In the rows, zero is written as 100.
The rows of D fall into several groups, which share some directions, and each row is roughly a mix of its group's hidden directions.
D, 124 rows:
115	86	94	89	93	128	113	123	68	109	77	94
105	142	93	106	89	100	108	102	88	117	72	77
104	113	94	124	135	113	85	94	113	85	79	77
99	109	130	96	92	114	135	105	107	120	129	106
78	71	130	78	103	105	119	106	101	95	97	123
119	120	101	109	117	62	68	101	91	102	107	95
92	107	125	82	84	108	117	90	92	120	138	108
110	83	94	92	73	111	115	122	68	117	87	114
78	101	109	101	132	110	87	73	131	87	102	98
79	54	95	82	112	92	80	104	110	92	108	104
94	58	104	105	119	130	116	103	112	97	103	117
118	97	100	82	72	72	105	108	75	105	88	125
123	125	94	123	108	94	99	81	98	94	62	90
88	130	83	102	88	93	82	72	125	104	114	82
98	96	125	99	100	90	109	138	95	88	69	120
86	68	124	94	126	109	104	92	128	92	102	116
108	140	120	106	111	101	115	74	110	111	110	83
113	113	92	105	82	79	103	137	67	97	89	101
114	121	75	112	94	99	112	113	88	88	61	85
102	86	108	128	121	135	118	102	117	101	82	89
101	124	84	119	97	88	91	106	116	93	58	89
91	149	99	97	79	100	79	86	108	91	99	96
120	107	102	96	96	130	68	112	84	80	78	108
79	76	91	105	116	136	109	82	123	102	90	97
105	123	94	99	89	60	98	107	98	98	106	64
124	97	103	112	65	100	115	131	79	108	97	104
114	90	66	113	87	72	86	116	85	88	119	101
119	120	78	106	86	100	88	116	70	91	70	101
112	116	83	85	75	102	93	125	61	100	94	106
103	142	90	88	84	78	75	94	84	104	98	96
113	113	84	104	89	94	97	126	71	92	64	92
83	97	98	108	112	99	67	110	132	72	110	85
89	68	102	105	122	122	124	109	111	92	72	96
74	80	118	95	111	102	104	98	128	105	137	103
117	99	96	95	84	116	81	98	66	114	119	128
113	68	98	106	135	109	95	102	99	100	116	130
127	91	95	116	122	66	94	118	98	96	126	95
88	85	133	76	93	117	110	94	97	104	127	122
106	129	94	92	66	97	105	106	68	115	115	94
90	104	126	109	117	107	120	77	132	111	121	92
85	116	132	90	112	78	109	84	114	98	131	105
79	90	101	104	111	89	109	97	143	93	91	71
81	93	126	82	99	126	101	72	123	103	112	114
92	63	120	89	107	111	127	83	115	119	105	98
93	134	101	103	110	82	63	87	116	86	105	88
114	142	84	100	78	78	81	98	86	100	105	94
107	101	112	113	104	117	56	107	93	99	88	131
112	63	80	101	106	89	89	117	78	82	120	109
100	122	95	98	110	63	63	100	98	96	102	80
85	61	101	94	117	134	103	98	104	100	92	121
108	74	125	90	108	108	102	112	73	105	116	131
105	76	71	115	131	84	107	102	96	97	82	78
77	66	124	90	125	104	95	100	123	100	113	101
78	62	111	86	109	109	99	120	113	101	127	108
89	102	133	81	101	123	117	82	104	120	125	106
105	55	82	94	118	104	93	108	79	79	96	104
96	71	88	96	132	79	112	102	115	90	120	80
96	128	120	112	65	97	109	102	106	100	81	73
85	130	93	100	102	123	100	76	105	107	123	70
110	91	125	91	90	93	102	95	84	113	138	129
94	78	125	93	130	118	115	111	81	94	93	123
110	106	95	86	77	116	118	97	68	122	88	126
84	68	122	91	103	102	96	101	122	81	109	131
100	108	68	105	64	79	83	109	88	83	90	105
90	95	104	116	111	115	119	61	126	110	98	82
85	81	106	100	103	128	110	69	118	114	123	113
75	109	124	96	101	103	117	89	131	106	69	103
93	87	99	130	128	129	97	106	123	89	90	87
111	94	79	88	98	93	67	120	69	106	100	121
112	103	84	113	106	86	101	128	82	91	60	89
90	125	119	91	99	71	95	82	115	102	133	98
99	106	125	72	99	110	125	92	95	125	126	89
106	92	100	88	90	122	113	94	69	123	82	131
112	76	114	114	108	129	91	107	90	107	90	137
112	120	114	81	84	73	118	69	94	117	105	103
105	121	112	77	82	137	95	90	73	109	101	99
104	123	120	90	91	135	83	76	112	106	118	106
114	93	73	95	88	88	83	106	73	89	64	105
124	124	90	99	85	81	89	118	73	91	77	112
89	68	93	100	133	111	76	112	110	85	91	87
92	83	112	103	114	109	146	79	119	103	101	89
87	55	118	97	120	121	112	103	110	103	102	111
89	102	118	77	75	112	109	116	75	94	73	116
100	63	89	83	118	105	133	96	87	115	103	110
98	140	97	104	93	107	107	90	102	116	68	77
66	95	81	96	103	106	77	87	116	92	130	86
112	115	78	95	79	72	85	128	86	93	116	88
110	139	75	114	82	107	119	81	95	99	87	95
84	130	106	94	99	80	84	76	120	101	128	91
77	91	114	100	109	110	114	69	133	107	123	102
117	127	74	121	105	91	93	105	94	104	74	73
116	137	78	109	80	92	88	105	76	92	83	102
94	79	136	92	114	102	120	94	99	105	126	124
110	65	111	92	86	104	84	105	93	118	131	120
92	104	90	72	73	82	85	115	80	99	125	115
73	106	115	97	114	90	106	76	137	98	118	88
101	140	101	92	80	99	114	74	92	115	119	89
110	92	84	93	82	100	71	131	71	103	96	117
121	96	89	88	76	97	107	118	65	105	75	114
104	88	84	115	136	105	93	91	118	91	69	82
120	95	68	119	96	80	75	120	89	81	99	100
103	90	91	122	121	108	76	132	104	76	82	103
103	134	75	99	91	90	62	100	93	96	94	85
114	138	110	93	88	119	105	101	74	122	103	86
88	115	100	104	117	89	105	81	136	82	119	76
91	135	90	79	92	74	96	81	87	109	91	79
87	79	115	116	129	110	93	95	136	83	105	91
114	139	104	122	109	123	114	89	101	104	90	78
76	99	109	88	113	87	68	90	127	101	123	88
98	71	92	79	115	106	124	87	77	123	90	115
102	142	99	99	82	81	95	76	102	105	126	101
92	54	114	97	121	121	111	114	101	99	90	110
93	93	119	66	100	68	95	98	100	107	131	110
97	59	87	107	114	83	91	113	108	73	92	115
90	114	85	114	112	117	130	89	112	88	67	87
123	84	108	94	89	105	94	117	62	108	110	128
111	123	118	110	90	93	93	137	99	91	70	112
125	119	115	114	84	83	137	96	90	115	100	91
110	136	107	110	88	98	93	123	97	97	62	98
125	120	85	106	82	89	97	110	72	94	68	110
101	148	89	99	91	75	83	92	99	94	104	86
115	142	89	115	102	97	79	120	86	83	91	97
91	85	96	94	102	117	56	114	87	99	83	122
133	118	101	113	97	62	101	111	81	110	111	94
Each list below has three rows that fit no group; the rest each fit one group, if only roughly. Name those rows in the order they come.
  * J590: 101	120	108	121	123	109	107	68	122	101	94	75
  * J943: 117	126	90	95	71	89	72	92	81	109	119	96
  * J34: 105	131	90	107	96	82	90	77	117	104	135	88
  * J355: 103	69	120	101	104	121	129	96	91	109	111	128
  * J756: 114	91	92	104	106	123	109	119	67	95	68	114
  * J171: 85	75	123	85	100	107	124	88	117	120	127	103
  * J297: 97	133	96	96	88	85	63	93	100	107	124	85
  * J294: 102	79	117	119	128	102	127	91	128	93	112	89
  * J107: 112	104	94	90	99	84	62	130	73	95	90	99
  * J250: 116	127	93	102	67	80	84	122	81	101	103	93
  * J121: 123	95	84	107	84	126	108	104	64	108	92	122
  * J290: 94	54	106	98	120	87	111	118	99	84	98	116
 -> J943; J34; J297
  * J557: 112	134	92	104	82	89	62	113	90	93	105	109
  * J941: 80	115	110	82	93	88	98	85	111	108	146	98
  * J605: 100	93	88	113	131	80	80	88	131	89	95	81
  * J375: 69	102	90	100	123	116	86	80	131	94	93	83
  * J628: 109	135	106	97	75	121	79	106	90	94	73	102
  * J831: 85	124	112	111	102	87	76	93	127	84	96	70
  * J476: 97	83	117	106	104	118	144	81	108	107	110	118
  * J905: 124	128	88	107	77	98	81	122	72	96	99	98
  * J796: 111	144	90	98	74	75	89	105	87	95	100	100
  * J581: 122	135	115	115	78	104	87	110	88	98	78	116
  * J327: 81	77	96	104	124	132	100	87	117	101	104	72
  * J177: 90	71	124	94	112	100	104	94	121	97	133	121
  * J488: 98	146	115	112	84	92	102	81	115	95	93	82
  * J130: 90	114	113	93	72	93	119	91	108	114	139	114
 -> J605; J796; J581
  * J634: 125	133	92	99	70	85	112	108	81	106	114	108
  * J625: 106	128	70	121	86	77	88	106	102	97	77	86
  * J698: 116	143	100	108	82	89	69	103	91	97	106	108
  * J938: 86	64	90	115	113	97	100	122	122	78	85	110
  * J70: 100	138	107	93	73	101	105	113	78	107	72	96
  * J53: 94	112	101	111	101	76	69	120	124	73	115	93
  * J877: 81	65	94	96	113	109	96	70	127	88	105	107
  * J321: 115	123	100	113	104	119	120	77	107	118	90	67
  * J991: 95	121	71	107	82	75	111	102	90	108	73	81
  * J535: 99	63	117	116	134	100	117	98	118	98	100	91
 -> J938; J53; J321
  * J984: 110	109	100	113	84	105	57	128	92	89	96	117
  * J741: 118	96	79	109	90	129	105	107	82	108	62	95
  * J617: 91	56	102	96	126	121	93	104	101	102	96	121
  * J644: 109	126	83	103	87	79	83	97	87	76	70	87
  * J424: 104	63	110	109	125	108	135	95	111	102	109	101
  * J404: 81	52	104	87	111	119	109	99	111	108	110	94
  * J999: 108	61	93	92	92	93	110	107	82	114	65	109
  * J479: 110	127	83	116	72	69	94	122	92	98	98	100
  * J83: 124	145	100	106	85	90	93	90	86	106	110	118
  * J662: 107	101	94	127	129	93	82	97	117	79	69	92
 -> J741; J644; J999
  * J708: 91	81	72	92	107	120	71	101	107	89	73	84
  * J843: 91	77	121	102	132	121	112	90	124	108	106	83
  * J652: 98	65	92	87	103	96	82	137	87	88	95	116
  * J894: 82	109	96	78	94	85	117	77	103	101	140	87
  * J972: 93	147	94	90	75	99	79	100	84	97	104	103
  * J180: 94	108	117	94	101	108	110	76	113	122	144	99
  * J376: 90	68	103	110	102	121	129	83	128	108	107	103
  * J702: 90	91	111	113	135	97	105	79	134	87	108	84
  * J839: 99	93	87	77	96	89	144	87	82	119	100	89
  * J952: 124	94	90	109	81	100	111	118	77	98	64	117
 -> J708; J894; J972
  * J776: 108	152	106	94	88	99	105	94	86	108	120	92
  * J21: 96	104	126	122	126	87	97	84	129	91	99	77
  * J81: 73	67	100	95	113	90	128	80	120	104	100	99
  * J249: 121	72	86	116	129	98	76	114	101	79	104	102
  * J253: 78	124	118	96	118	89	119	71	115	96	109	80
  * J559: 102	142	109	103	91	87	122	74	97	101	120	109
  * J157: 89	66	107	89	95	84	119	107	91	104	135	118
  * J709: 88	65	99	91	130	124	118	88	110	102	108	113
  * J158: 86	116	100	118	136	127	80	96	117	92	95	87
  * J35: 98	108	109	78	86	58	88	102	98	100	124	121
  * J113: 79	100	109	83	122	102	55	94	100	101	120	107
  * J948: 88	131	103	81	88	84	84	94	98	101	139	102
  * J175: 122	64	87	102	103	89	94	125	73	97	105	117
  * J320: 101	130	100	103	93	109	98	70	119	121	128	85
 -> J253; J158; J175
  * J108: 96	56	98	100	136	108	99	89	114	90	104	103
  * J772: 89	66	97	123	126	116	99	96	126	93	86	92
  * J229: 91	67	131	88	115	84	108	102	122	104	115	116
  * J585: 120	128	76	104	78	83	75	111	83	98	91	91
  * J631: 100	57	85	105	118	77	105	119	91	83	95	106
  * J962: 120	114	91	87	98	111	95	129	63	98	79	92
  * J909: 102	66	107	96	132	102	114	91	98	108	133	96
  * J928: 105	88	83	118	116	80	99	123	102	83	62	94
  * J716: 73	115	113	86	92	104	125	71	116	123	106	92
  * J682: 92	102	119	88	107	112	122	78	104	125	136	92
  * J139: 99	92	112	120	105	108	143	80	117	85	84	102
  * J198: 83	87	122	103	116	104	137	81	127	98	108	102
  * J785: 94	121	117	110	105	112	142	76	119	102	104	93
  * J596: 127	118	98	110	76	94	116	115	78	102	74	117
  * J259: 80	90	130	91	112	90	107	77	127	97	126	106
 -> J139; J785; J259
  * J266: 93	79	113	102	133	110	106	77	130	107	118	98
  * J309: 113	117	103	110	68	86	128	81	114	111	122	99
  * J512: 116	127	98	105	70	88	92	130	74	98	100	105
  * J231: 114	118	77	103	89	70	85	105	75	83	77	104
  * J339: 95	98	116	89	106	113	113	75	105	121	143	99
  * J36: 122	71	75	104	96	105	104	113	77	99	69	108
  * J692: 119	98	92	125	136	102	83	110	116	84	81	90
  * J668: 80	55	93	103	115	105	83	114	116	87	102	106
  * J896: 118	117	80	89	83	81	98	119	62	106	105	89
  * J589: 100	113	105	107	115	60	76	82	120	83	99	106
  * J541: 99	146	96	98	88	79	103	83	107	96	103	75
  * J641: 90	84	110	111	136	115	101	83	129	99	99	77
  * J845: 89	142	81	79	73	94	97	90	99	94	107	90
 -> J231; J36; J896
  * J747: 83	64	106	117	121	124	108	101	128	98	103	97
  * J815: 85	129	113	98	98	107	124	64	121	99	96	88
  * J608: 86	80	93	118	130	110	110	87	132	99	108	79
  * J890: 116	138	82	114	100	97	79	108	83	84	80	93
  * J77: 126	112	105	105	79	107	122	123	75	107	80	116
  * J205: 78	62	97	97	119	113	81	109	113	96	122	113
  * J994: 123	124	66	113	73	106	94	99	83	106	87	96
  * J826: 76	67	113	103	108	110	113	92	131	105	123	105
  * J52: 108	148	104	128	100	86	93	95	114	90	106	104
  * J186: 103	57	106	114	127	107	85	122	108	92	106	107
  * J37: 108	126	94	99	101	118	109	102	75	115	69	73
  * J770: 86	75	105	114	136	113	111	89	119	93	77	92
 -> J608; J205; J770
  * J924: 95	103	101	111	126	106	100	61	122	99	97	70
  * J225: 93	75	102	88	93	138	117	128	86	112	108	99
  * J873: 117	134	104	111	84	109	129	79	92	117	90	92
  * J799: 87	62	94	110	128	91	87	105	119	79	114	100
  * J461: 89	76	136	82	117	114	120	98	103	108	119	113
  * J11: 110	107	84	99	68	84	98	127	66	90	93	108
  * J274: 90	91	113	102	117	93	127	80	133	104	128	91
  * J627: 107	100	71	104	102	115	87	122	79	92	63	92
  * J366: 93	140	96	101	97	69	91	91	118	92	105	77
  * J945: 115	124	82	105	61	79	81	97	93	98	85	101
  * J778: 99	132	100	110	100	111	90	89	122	102	60	87
  * J105: 110	114	81	120	96	122	112	78	94	103	68	78
 -> J799; J274; J945
  * J33: 91	53	85	87	121	118	106	111	99	97	109	111
  * J840: 93	135	104	93	57	90	109	109	86	110	97	105
  * J248: 85	130	101	95	109	110	112	61	125	92	100	92
  * J480: 84	112	90	87	63	88	111	81	95	113	130	101
  * J529: 105	71	85	108	115	93	95	123	92	75	68	105
  * J981: 82	95	118	89	102	114	112	83	122	106	142	107
  * J125: 116	83	104	113	94	127	85	115	71	94	111	129
  * J832: 96	121	105	72	100	83	102	66	99	111	124	83
  * J576: 94	78	120	98	95	85	105	111	110	91	139	128
  * J735: 94	91	125	97	128	142	92	90	110	110	94	101
  * J154: 102	92	102	118	136	91	109	113	115	97	64	88
  * J757: 88	126	123	86	88	108	126	86	98	130	114	92
  * J114: 91	75	130	86	121	123	104	86	114	100	119	114
  * J676: 89	126	119	88	68	100	114	91	101	119	127	107
 -> J981; J125; J735
  * J946: 109	109	78	115	85	87	119	110	117	92	70	72
  * J773: 96	85	76	102	112	125	78	118	92	95	66	90
  * J196: 94	62	111	95	133	111	105	105	105	86	76	107
  * J174: 119	140	102	97	83	64	105	93	91	103	101	95
  * J262: 87	96	124	100	125	104	117	74	134	99	87	94
  * J97: 96	147	85	116	88	120	100	89	96	101	110	83
  * J677: 113	102	78	88	101	50	91	92	92	88	93	94
  * J271: 82	76	108	91	108	119	80	78	116	113	129	112
  * J45: 104	78	90	105	96	105	63	136	92	91	100	116
  * J521: 88	118	114	105	107	84	135	78	129	93	107	91
  * J798: 100	93	82	102	82	77	97	130	79	80	73	109
 -> J174; J262; J677
  * J990: 84	64	105	99	129	118	122	89	120	97	100	99
  * J98: 93	95	115	108	95	102	142	76	127	107	116	105
  * J164: 111	110	82	89	87	76	69	120	70	105	104	101
  * J572: 121	98	94	101	79	99	82	127	66	111	93	122
  * J602: 86	70	92	119	128	109	85	103	126	84	90	93
  * J673: 105	86	72	106	91	82	66	123	84	82	99	104
  * J824: 75	78	117	81	106	116	108	71	122	102	112	112
  * J350: 101	83	134	122	114	119	125	88	113	106	84	102
  * J640: 94	64	85	116	118	102	86	99	115	84	69	99
  * J283: 119	114	74	123	96	79	93	106	96	87	66	91
  * J680: 73	100	97	95	114	88	88	95	119	108	145	97
  * J516: 110	120	107	116	130	132	107	103	102	100	90	70
  * J406: 88	68	94	112	122	92	96	85	138	92	110	108
 -> J673; J283; J680
  * J537: 92	51	93	103	129	109	93	95	105	95	88	98
  * J365: 102	146	105	103	94	66	114	88	104	106	102	94
  * J129: 120	116	77	110	77	81	89	116	73	100	121	96
  * J85: 123	142	94	109	113	97	89	94	85	93	80	81
  * J886: 111	82	88	92	87	112	59	111	77	114	112	111
  * J633: 96	74	84	112	105	137	124	94	108	102	76	99
  * J195: 104	114	121	96	65	105	123	106	90	105	79	128
  * J674: 124	108	86	97	79	100	75	121	64	105	96	109
  * J622: 113	152	108	111	84	92	96	86	108	96	110	100
  * J862: 111	75	93	102	84	114	84	132	75	104	88	123
  * J833: 99	138	93	92	103	74	109	75	110	101	115	78
  * J148: 103	147	92	85	83	89	93	79	85	110	98	104
  * J523: 82	64	82	102	122	95	104	79	123	91	86	95
 -> J537; J365; J195
